128 stands for zero in the data rows.
Some points:
[ 78. 108. 132. 163. 107. 133. 162. 127. 104. 131.  99.  61. 121.  96.  86.  85. 124. 150. 182. 185. 142. 126. 206. 187.  58. 167. 116. 177. 100. 144. 153. 164.]
[116. 160. 141. 115. 104. 177. 191. 153.  54. 109. 127. 212. 132. 152. 185. 181. 101. 199.  92. 149. 156. 143. 139. 194.  88. 114.  83. 200. 146. 137. 112. 127.]
[ 97. 132. 170. 139.  51.  63. 150. 147. 195. 106. 122.  78. 136. 107. 134. 178. 165. 183. 109. 160. 183. 162. 121. 123. 136. 133. 145.  97.  83. 193. 131.  64.]
[ 98.  73. 147. 179.  93. 186.  93. 178. 152. 112. 121. 112.  52. 129. 101.  68. 205. 124. 106. 138. 137.  77. 144. 107. 121. 139. 139. 134. 135. 134. 125.  73.]
[ 56.  70. 106.  52. 176. 177.  77.  98. 156. 128. 163. 131.  83.  98.  78. 133. 107.  91. 167.  71. 134. 138.  91. 139. 151. 216.  92.  85. 193. 202. 145. 123.]
[135.  94. 125. 100. 168. 146. 131. 106. 136. 192.  95.  89. 143. 195.  87. 111. 198. 191.  84. 104. 123. 110. 136. 196. 126. 115. 158. 130. 142. 107. 226. 179.]
[ 73.  61. 110. 202. 226. 103. 127.  91.  63. 120.  99. 203.  99. 137. 100. 150.  76. 159.  36. 135. 159.  56. 155. 175. 149.  66. 213. 105. 138. 159. 134. 101.]
[161. 119. 107. 174. 157. 152. 122. 156.  72.  70.  67. 115. 129.  88. 112. 157. 126. 189. 167.  71.  79.  98. 162.  90.  94. 112. 178. 113. 134. 184.  59. 149.]
[ 51. 150. 112. 110. 123.  88. 180. 120. 173. 146.  73. 113.  68. 242. 201.  81. 128. 135. 215. 144. 185.  79. 173.  70. 107. 122. 186. 123. 103. 117. 137. 151.]
[155. 177. 146. 104.  85. 144. 154. 165. 149. 149. 160. 122.  86. 133. 105.  47. 122. 143. 120.  32. 121. 157. 214. 153. 137.  55. 140.  90. 173. 158. 150. 106.]
[190. 138. 171. 123. 167. 173. 150. 124. 113. 182.  65. 124. 141. 138. 118. 118. 123. 132. 122. 143. 102. 131.  50.  27. 152. 126. 169.  94.  93. 181. 139.  77.]
[129. 202. 202. 138.  93. 120. 132. 117. 149. 115. 164. 140. 118. 156.  39. 135. 133. 139. 108.  89.  71.  76.  90. 153. 105. 220.  96. 146. 129. 189. 126. 199.]
[111. 162. 150.  26.  36.  69.  92. 156.  49. 156.  70.  69. 152. 135. 154. 143. 107.  81. 110.  59.  92. 134. 125. 189. 134. 108. 150.  67. 167. 109. 109.  66.]
[117. 196.  67.  60. 177. 150. 107. 150. 115. 143.  89. 141. 173. 125. 150. 133. 140. 132. 145. 203. 119. 133. 169.  92. 106. 210. 125. 100.  93. 170.  59.  95.]
[ 95. 146. 169. 135. 148. 126. 225. 156. 122. 158. 154. 135. 104. 127. 114. 139.  88.  96. 107. 107.  84. 182.  94.  82. 150. 135. 127. 141. 132.  98. 160. 155.]
[248. 144. 118. 152.  96. 179. 161.  40. 186.  92.  81. 109. 110. 217. 134. 155. 192. 135. 131. 117. 147. 159.  76. 155.  23. 138. 137. 122. 185. 115. 115. 162.]
[197.  71. 119. 146.  90. 168. 122. 130. 125. 157. 128. 142. 137.  87. 117. 125. 112. 125. 159. 192. 143.  62.  72. 125.  67.  91. 135. 119. 223. 106. 156. 104.]
[119. 131. 116. 131.  99. 128.  81. 179. 159. 125.  78. 173. 140.  98. 144. 156. 157. 123. 207.  59. 149. 112. 112. 122. 179.  65. 111. 206.  95. 183. 176. 144.]
[149.  51. 101. 143.  59. 102. 191. 179. 125. 143. 170. 160. 105. 176. 170. 133. 202.  94.  65. 124.  50.  46. 109.  83. 104. 161. 111. 140. 116. 174. 120. 114.]
[125.  63. 171. 123. 118. 130. 119.  34.  49. 117.  76. 179. 158. 158. 117. 145. 135. 133. 146. 102.  87. 132.  93.  78.  84. 111.  65. 161.  70. 107. 140.  65.]
[173. 147. 122. 115.  91. 133. 137. 116. 128. 177. 190. 144. 153. 137.  69. 112. 103. 119. 147. 170. 145. 124.  96. 130. 128. 115. 178. 170. 161. 188.  96.  76.]
[164. 123.  94. 145. 109.  72. 196. 124. 150.  95. 104. 119. 118.  77. 159. 119. 118.  60. 159. 136. 140. 179.  91. 152. 145.  79. 174. 131. 103.  85.  76. 169.]
[167. 101. 101.  95. 115. 119.  80. 134. 117. 196. 132.  98. 174. 156. 124.  41.  70. 192. 172. 213. 101. 109. 110. 141. 122. 105.  85.  89. 134. 116. 117. 137.]
[127. 146. 152. 128. 168.  16. 121.  79. 143. 149.  44.  77. 124. 112. 114. 106. 117.  26.  96. 196. 117. 131. 152. 115. 102. 146. 102. 183. 160. 160. 204. 136.]
[ 86. 122.  70. 120. 173.  49.  87.  80. 151. 115. 170.  75.  71. 185. 102. 176. 138. 160. 123. 105.  80.  65.  89. 173. 140. 104.  83. 124.  68.  64.  46.  84.]
[131. 133.  72. 188. 163. 157. 125. 181. 212. 148. 115. 104. 163. 140. 135.  90. 117. 129. 101. 115. 188. 143. 100. 135. 152.  84. 100. 129. 135.  84. 134.  55.]
[ 95. 139. 126. 167. 108. 156. 143. 133.  92.   5. 192.  93. 215. 152. 119.  77.  83. 138. 133. 106. 158. 139.  92. 133. 127. 242. 234. 128.  90.  58. 220.  83.]
[120. 110. 113.  88.  93. 137.  60. 125. 132. 129. 190. 173. 150. 155.  93.  47.  69.  69.  57. 136. 148. 113. 110.  73. 111.  83. 129. 111.  30. 111. 128. 205.]
[189. 170. 112.  91. 172. 208.  59. 108. 119.  93. 120.  97.  55. 149. 216.  87.  86. 143.  72. 102. 169. 171. 113. 179. 119. 149.  94. 152.  72. 182. 143. 134.]
[ 79. 165. 168. 163. 139. 175. 154. 135.  60. 173. 218. 108.  88.  88. 196. 144. 151.  84. 225. 151. 123. 108.  87. 182.  87.  68. 130.  50.  80. 143. 170. 185.]
[148.  97. 109.  88. 155. 122.  65. 149. 141.  39. 169.  65. 122.  90. 164. 154. 164. 177. 135. 184.  84. 144. 110. 121. 128.  86. 145. 154. 128. 154. 172. 149.]
[100. 128. 122. 119. 121. 151. 125. 105. 141. 134. 120. 133. 112.  86.  79. 161. 101. 126. 164. 148. 152.  90. 148. 122. 163. 135. 139. 137. 194. 108.  90. 194.]
[103. 195. 190. 135. 134. 152. 118.  64. 122. 143. 157. 109. 122. 136. 131. 132. 122.  91. 113. 114.  97. 172. 113. 118.  88.  43. 183. 160. 121. 134.  97.  57.]
[118. 124.  70. 153.  82.  84. 102. 103.  96. 231. 142.  68. 147.   5. 151. 138. 116. 150. 101.  71. 184. 109. 106. 142.  73. 179. 175. 145. 116.  92.  83. 126.]
[158.  91. 127. 119.  75. 125. 151. 181.  73. 109.  77. 143. 181. 121.  90. 139. 162. 168. 147. 160. 112. 150.  86. 138. 144. 116.  69. 113. 103. 111. 147. 159.]
[126. 169. 109.  85. 170. 104. 108. 189. 133. 110. 161.  91. 141.  78. 123. 142. 177. 130.  40. 120. 134. 109. 123.  91.  99.  88. 175. 147. 121. 141. 149. 211.]
[242. 164. 163.  91. 129. 115. 175.  41. 118. 102. 172. 131. 140.  46. 153.  97. 120. 188. 141. 103. 143.  13. 220.  79. 226. 148.  95. 152. 103.  63. 147.  96.]
[ 72.  88.  87. 166.  93. 146. 149. 133. 153. 134.  92. 136. 164.  86. 151.  48. 128. 112. 112.  58. 117. 195. 156.  83.  88. 125.  61. 119. 149.  92. 114. 139.]
[155.  75. 196. 130. 151. 213. 127. 202. 156. 136.  67. 152. 162. 143. 160. 213.  80.  30. 104. 139. 167.  62. 144. 178. 102. 142. 102. 105.  87. 107. 146.  84.]
[ 91. 177. 159. 172. 114. 145.  51. 103. 111.  95. 140. 103. 151. 150. 153. 173. 201. 139. 120. 157. 131. 136. 181.  69. 161. 118.  93.   0. 196.  68. 140. 133.]
[125. 195.  91. 107. 107.  75. 111. 150. 111. 108.  84. 227.  27. 126.  87. 151.  66. 188. 153. 111. 195. 139.  53.  67. 130. 153. 139.  80. 148.  62. 187. 158.]
[179. 113.  83. 170. 107. 158. 146. 113. 164. 184. 163. 114.  67. 127.  57. 218.  63. 121. 133. 169.  74. 211. 255. 107. 134. 151. 169.  87.  62. 121. 151. 125.]
[ 67. 174. 127. 175. 162. 124. 156. 141. 157. 153. 105.  91. 190. 137.  96. 166.  80. 192. 107. 106. 110. 177. 132. 131. 150. 107.  68. 155. 138. 164. 174. 105.]
[162. 183. 143. 121. 101. 104. 146. 165. 165.  98.  92. 153. 107. 137. 121.  96. 124. 109. 126. 186.  78.  89. 152. 226. 187. 110. 105. 107. 107.  86. 145. 137.]
[121.  76.  82. 184.  73. 102. 160.  71. 153. 120. 181. 136. 169. 164. 163. 133.  84. 137. 141.  94. 164. 143. 100. 175. 195. 135. 103.  71. 106. 226. 122. 149.]
[143. 151. 138. 145. 195. 137. 148. 109. 136. 110. 116. 165. 210. 121.  86. 131. 198.  96.  89. 132. 158. 150. 113. 146. 174. 122. 146.  68. 119. 119.  36. 205.]
[200. 115. 134. 166. 218.  60. 128. 225.  63. 180. 143.  96.  92. 176. 171. 130. 138. 114. 167. 108. 148. 156. 115. 104. 178. 180. 115. 135. 172. 179. 103. 122.]
[ 97. 109.  84.  80. 132. 164. 175. 117. 103. 161. 194.  96. 147. 169. 173. 186. 142. 134. 108. 160. 125. 144. 113.  78. 179.  90. 115. 195. 208.  92. 167. 121.]
[105. 123.  93.  51. 142. 130. 140. 159. 207. 143. 152. 174.  93.  75. 103. 193. 151. 140. 119. 122. 138. 119. 113. 128.  84. 164. 112. 108. 111.  96. 113.  98.]
[ 94. 174. 149. 166.  74. 135.  20. 126. 120. 147. 149. 161. 128. 151.  88. 139. 143. 136. 123. 180. 172. 163. 149.  83. 146. 107.  87. 206. 109. 133.  68. 152.]
[ 86. 128. 143. 164.  79. 173.  83.  97. 172. 171.  77. 181. 127. 102. 250. 117. 116. 150.  89. 166.  20. 133. 108. 155. 215. 195. 215. 164. 165. 118. 113. 161.]
[167. 141. 139. 173. 132.  64.  65.  99. 128. 112. 172. 143. 148. 134. 169. 175. 116.  69.  96.  95. 186.  93. 194. 108.  83. 167.  80. 130. 171. 123. 139. 159.]
[113.  44. 200.  54. 117. 146. 133. 153. 166.  39. 115.  63. 155. 156. 136. 162.  17. 127. 151. 116. 124. 105. 144.  89. 124.  88. 145. 146. 165. 138.  67. 178.]
[108. 170. 100. 118. 177.  66. 157. 100. 195.  68. 157. 230. 177.  84. 159.  83. 127. 113. 168. 153.  66. 126. 151. 142.  64.  96. 124.  91. 159. 184. 161.  74.]
[173.  25. 225. 100. 171.  66.  60. 140. 151. 160. 163. 203. 133. 143. 142. 128. 174. 156. 187. 100. 125. 229. 155. 166. 124. 138. 184. 150. 114.  80. 148. 126.]
[126. 145.  41. 111. 101. 168. 128.  86.  79. 106.  89. 131. 134. 142.  88. 149. 193.  22. 177.  88. 118. 135. 157. 141. 200. 120. 155. 182.  85. 135. 178. 119.]
[154. 161. 114. 213. 157. 116. 102. 181. 141.  91. 133.  89.  95. 128. 111.  99.  90. 105. 168. 112.  34. 134. 101. 133. 117. 123. 101. 161. 158.  61. 104. 105.]
[130.  93.  81.  95. 157. 132. 174. 134.  65. 133. 124. 143. 123. 128. 165. 105. 133. 156.  84. 106. 110. 169. 170. 102.  79. 148. 100. 115. 112. 119. 109. 147.]
[ 97. 137. 216. 120. 195. 150. 180.  70. 156. 159. 118.  95. 109.  59. 127. 100. 154. 148. 137.  97. 162. 107. 103. 110. 166. 147.  70. 132.  92. 111.  95. 148.]
[ 92. 157. 138. 106. 173. 138. 130. 169. 113. 141. 183. 165. 195. 165.  80. 104. 169. 106. 165. 137. 169. 110. 153. 158. 121. 174. 150. 165. 149.  87.  50. 118.]
[125.  81. 144. 117. 109. 108. 167. 113.  66.  57. 126. 121.  42.  96. 108.  78. 168. 105.  80. 202. 176. 201. 120. 163. 181. 135. 100. 127. 157. 144.  89.  73.]
There is one direction along which these points spread out most. Take the direction at right angles to it along which they spread out most. Go by this last direction. How far along it is each point below, from 0 to 99? 50 is the average, and the first point above lies past it. One standard deviation of the points above along it is 16.
[119. 131. 116. 131.  99. 128.  81. 179. 159. 125.  78. 173. 140.  98. 144. 156. 157. 123. 207.  59. 149. 112. 112. 122. 179.  65. 111. 206.  95. 183. 176. 144.] 57
[155.  75. 196. 130. 151. 213. 127. 202. 156. 136.  67. 152. 162. 143. 160. 213.  80.  30. 104. 139. 167.  62. 144. 178. 102. 142. 102. 105.  87. 107. 146.  84.] 20
[105. 123.  93.  51. 142. 130. 140. 159. 207. 143. 152. 174.  93.  75. 103. 193. 151. 140. 119. 122. 138. 119. 113. 128.  84. 164. 112. 108. 111.  96. 113.  98.] 34
[121.  76.  82. 184.  73. 102. 160.  71. 153. 120. 181. 136. 169. 164. 163. 133.  84. 137. 141.  94. 164. 143. 100. 175. 195. 135. 103.  71. 106. 226. 122. 149.] 59
[161. 119. 107. 174. 157. 152. 122. 156.  72.  70.  67. 115. 129.  88. 112. 157. 126. 189. 167.  71.  79.  98. 162.  90.  94. 112. 178. 113. 134. 184.  59. 149.] 36
[200. 115. 134. 166. 218.  60. 128. 225.  63. 180. 143.  96.  92. 176. 171. 130. 138. 114. 167. 108. 148. 156. 115. 104. 178. 180. 115. 135. 172. 179. 103. 122.] 40
[179. 113.  83. 170. 107. 158. 146. 113. 164. 184. 163. 114.  67. 127.  57. 218.  63. 121. 133. 169.  74. 211. 255. 107. 134. 151. 169.  87.  62. 121. 151. 125.] 72
[126. 169. 109.  85. 170. 104. 108. 189. 133. 110. 161.  91. 141.  78. 123. 142. 177. 130.  40. 120. 134. 109. 123.  91.  99.  88. 175. 147. 121. 141. 149. 211.] 42
[162. 183. 143. 121. 101. 104. 146. 165. 165.  98.  92. 153. 107. 137. 121.  96. 124. 109. 126. 186.  78.  89. 152. 226. 187. 110. 105. 107. 107.  86. 145. 137.] 73
[ 56.  70. 106.  52. 176. 177.  77.  98. 156. 128. 163. 131.  83.  98.  78. 133. 107.  91. 167.  71. 134. 138.  91. 139. 151. 216.  92.  85. 193. 202. 145. 123.] 29
[ 73.  61. 110. 202. 226. 103. 127.  91.  63. 120.  99. 203.  99. 137. 100. 150.  76. 159.  36. 135. 159.  56. 155. 175. 149.  66. 213. 105. 138. 159. 134. 101.] 25
[126. 145.  41. 111. 101. 168. 128.  86.  79. 106.  89. 131. 134. 142.  88. 149. 193.  22. 177.  88. 118. 135. 157. 141. 200. 120. 155. 182.  85. 135. 178. 119.] 65
[129. 202. 202. 138.  93. 120. 132. 117. 149. 115. 164. 140. 118. 156.  39. 135. 133. 139. 108.  89.  71.  76.  90. 153. 105. 220.  96. 146. 129. 189. 126. 199.] 35
[111. 162. 150.  26.  36.  69.  92. 156.  49. 156.  70.  69. 152. 135. 154. 143. 107.  81. 110.  59.  92. 134. 125. 189. 134. 108. 150.  67. 167. 109. 109.  66.] 70
[248. 144. 118. 152.  96. 179. 161.  40. 186.  92.  81. 109. 110. 217. 134. 155. 192. 135. 131. 117. 147. 159.  76. 155.  23. 138. 137. 122. 185. 115. 115. 162.] 42
[113.  44. 200.  54. 117. 146. 133. 153. 166.  39. 115.  63. 155. 156. 136. 162.  17. 127. 151. 116. 124. 105. 144.  89. 124.  88. 145. 146. 165. 138.  67. 178.] 37
